[[110, 106, 128, 151, 154, 101],
 [142, 152, 106, 153, 109, 113]] Out: 113

[[104, 151, 141, 151],
 [151, 122, 125, 113],
 [146, 130, 155, 125]] Out: 113

[[106, 124, 130, 141, 126, 139],
 [132, 134, 117, 126, 131, 124],
 [135, 133, 119, 123, 128, 124]] Out: 124

[[121, 125, 136, 102, 152, 144, 138],
 [141, 138, 139, 129, 113, 130, 136],
 [131, 141, 114, 131, 116, 116, 126]] Out: 136

[[154, 134, 118, 123, 124],
 [123, 112, 126, 105, 143],
 [138, 146, 111, 121, 116]] Out: 143

[[128, 123, 123, 126, 131, 136, 124],
 [114, 155, 131, 109, 151, 113, 144],
 [139, 107, 137, 144, 114, 134, 107]] Out: 144

[[120, 137, 102, 145, 135],
 [140, 121, 124, 112, 136],
 [153, 135, 133, 109, 108]] Out: 136

[[138, 131, 131, 144, 134],
 [140, 128, 154, 154, 132]] Out: 132

[[128, 129, 126, 126],
 [154, 102, 102, 112],
 [126, 126, 133, 134]] Out: 112

[[127, 134, 113, 110, 155],
 [147, 105, 127, 127, 148]] Out: 148
---
[107 126 125 118 129 121] | 125

[[126 113 142 127 110 129 136]
 [132 106 141 128 117 129 106]] | 142

[[126 128 122 126 131 124 111]
 [125 116 106 120 139 130 140]
 [134 124 131 147 139 119 121]] | 122

[115 126 151 115] | 151

[[122 136 144 136 137 137 130]
 [133 135 135 138 150 134 145]] | 144

[125 149 156 111] | 156
---
[110 118 105 141 122] ==> 118
[143 131 139 100 133] ==> 133
[127 155 123 119 126] ==> 126
[104 121 122 126 127] ==> 122
[105 132 128 100 131] ==> 128
[154 123 121 114 119] ==> 121
[133 151 127 128 116] ==> 128
[147 129 121 115 106] ==> 121
[155 115 122 138 128] ==> 128
[126 102 124 117 128] ==> 124
---
[145 143 114 101 142 149] Out: 149
[141 135 112 149 154 132 129] Out: 129
[123 141 132 157 122 125] Out: 125
[113 142 136 154] Out: 154
[118 103 139 101 130] Out: 130
[124 139 133 137 107] Out: 107
---
[156 127 122 113] ans = 122

[[106 125 119 152]
 [110 129 124 158]] ans = 119

[[106 126 124 117]
 [114 121 114 135]] ans = 124

[[133 117 106 123]
 [133 129 128 119]] ans = 106

[109 139 120 100] ans = 120

[122 137 152 136] ans = 152

[[141 143 140 150]
 [114 148 119 146]
 [126 109 131 118]] ans = 140

[[133 121 103 130]
 [125 115 149 137]] ans = 103

[[127 125 116 130]
 [111 125 152 122]
 [120 113 133 126]] ans = 116
---
[106 128 119 113 142 115 122] >> 122

[[123 136 123 126 126 149 120]
 [129 130 130 121 129 115 129]
 [123 125 136 121 131 134 126]] >> 126

[[125 129 132 126 145 121 120]
 [128 129 130 120 151 118 122]
 [144 157 142 112 125 138 132]] >> 132

[131 157 114 154] >> 154

[[137 135 151 132 154 129 115]
 [132 130 145 124 139 124 112]] >> 112

[[123 124 129 133]
 [117 106 139 125]] >> 125

[132 127 104 147 143] >> 143

[[126 129 131 123 128 124]
 [126 127 124 120 155 130]] >> 130

[[147 143 150 150]
 [154 151 150 139]] >> 139
---
[124 128 155 129 144 119 127] -> 127
[116 122 119 140 135 130 103] -> 103
[114 134 152 128 122 118] -> 118
[131 143 136 106] -> 106
[152 107 154 132 151 147  99] -> 99
[156 149 123 125] -> 125
---
[[124 137 122 134 140]
 [151 115 110 143 109]
 [135 121 120 134 121]] out 120

[[132 122 127 128 133]
 [111 129 117 104 131]
 [123 134 124 124 132]] out 124

[[136 128 101 132 127]
 [123 153 125 150 147]
 [117 144 140 145 148]] out 140

[[115 128 109 120 118]
 [111 116 110 144 120]
 [136 140 129 157 131]] out 129

[[125 122 126 135 135]
 [131 115 129 152 153]
 [104 109 109 133 136]] out 109

[[133 102 113 124 143]
 [141 137 135 122 121]
 [153 134 139 127 107]] out 139

[[131 130 135 134 126]
 [128 119 134 117 130]
 [112 120  98 109 119]] out 98
---
[106 112 136 130]	136, 106

[116 105 145 144]	145, 105

[[123 113 130 128]
 [125 104 138 130]
 [129 123 139 128]]	139, 104

[156 105 120 112 115 151 111]	156, 105

[146 106 127 107]	146, 106

[122 121 113 138 156 124 154]	156, 113

[104 115 116 123]	123, 104

[[138 140 132 137 135]
 [120 121 125 128 124]
 [141 138 127 152 141]]	152, 120

[127 136 100 126]	136, 100
---
[[120 120 151 129 125 101 138]
 [134 136 152 145 139 110 124]
 [127 132 151 136 132 107 128]]: 120

[[115 122 123 118 123]
 [115 108 132 139 135]
 [128 104 140 114 140]]: 115

[[128 121 125 142]
 [110 125 105 144]
 [105 125 105 149]]: 128

[[126 136 132 135]
 [128 133 125 151]
 [126 132 130 124]]: 126

[[130 123 144 101 126 133]
 [131 125 123 123 128 116]
 [127 123 126 136 127 134]]: 130

[[131 144 151 141 131]
 [131 144 151 141 133]
 [131 144 139 141 131]]: 131
---
114	128	113	153
152	120	155	112
=> 120

115	114	134	137
134	143	143	127
109	102	126	134
=> 102

127	121	127	149
136	146	133	113
120	125	104	120
=> 125

109	122	134	137
143	123	100	101
=> 123

108	111	142	114
129	130	101	105
146	136	149	130
=> 136

132	107	139	138
117	150	130	129
126	139	124	132
=> 139

106	133	127	126
119	151	117	116
130	139	134	108
=> 139

114	136	106	110 => 136
